A single turn carries every row of the set below to another of its rows. Some are shown first; where does it send the rows asked next?
Ruvo: [-2,18,19,32,4,-29,39,-8,9,-20,-31,12,16,29,-16,29,-16]
kuguf: [15,37,10,42,13,-21,45,-17,32,-2,2,-20,-13,-3,-18,24,-1]
ponol: [12,-5,27,44,1,13,19,0,16,3,-38,-7,-8,10,-23,-25,-25]
Muto: [7,6,5,32,14,-13,18,-6,13,-13,-40,33,-13,17,-27,35,2]
tibam: [-1,-8,39,54,-7,2,10,-10,11,5,-27,6,-13,5,-18,-12,-27]
dasub: [4,29,12,57,13,-15,34,-21,17,-12,0,-14,-25,6,-33,22,7]
mipe: [17,24,12,38,34,-4,25,-23,16,11,-3,-3,-16,20,15,-23,-16]
niz: [-3,23,7,46,17,-23,42,-13,5,-15,-31,23,-5,32,-18,29,-29]
zeze: [-1,-1,22,66,-2,-18,15,-21,25,21,-19,16,7,36,-1,-3,-20]
Mezu: [4,31,0,36,13,1,22,1,42,-8,-22,-21,-19,-1,-39,9,3]
nerug: [29,12,37,22,-13,-8,21,-3,13,-9,-19,18,15,24,-32,13,-3]
kegi: [-5,3,16,51,-1,10,26,1,30,24,-10,39,-17,35,-14,7,-23]
Valu: [16,23,3,43,19,4,12,-14,25,7,-26,10,-23,-16,18,2,-31]
Berir: [20,6,-3,49,16,6,10,-15,21,2,-25,6,-22,-23,6,11,-10]
Talak: [19,19,1,35,38,0,14,-15,15,1,4,-5,-2,28,-7,-19,0]
kivu: [21,26,-5,24,22,8,12,-17,28,9,2,17,-9,8,-20,-22,-31]
guko: [27,49,11,32,1,1,35,10,43,4,-14,8,0,6,1,26,1]
vop: [14,43,9,37,-3,15,45,11,27,-3,-13,23,-7,6,3,26,0]
kipas: [37,22,23,36,-20,-4,28,-12,21,-2,-18,30,15,20,-36,6,-16]
lagu: [8,7,1,64,9,-10,23,-10,38,26,-12,12,11,41,-11,5,-30]

guko goes to Valu
dasub goes to Talak
ponol goes to kipas
And these:
Ruvo goes to kuguf
kivu goes to kegi

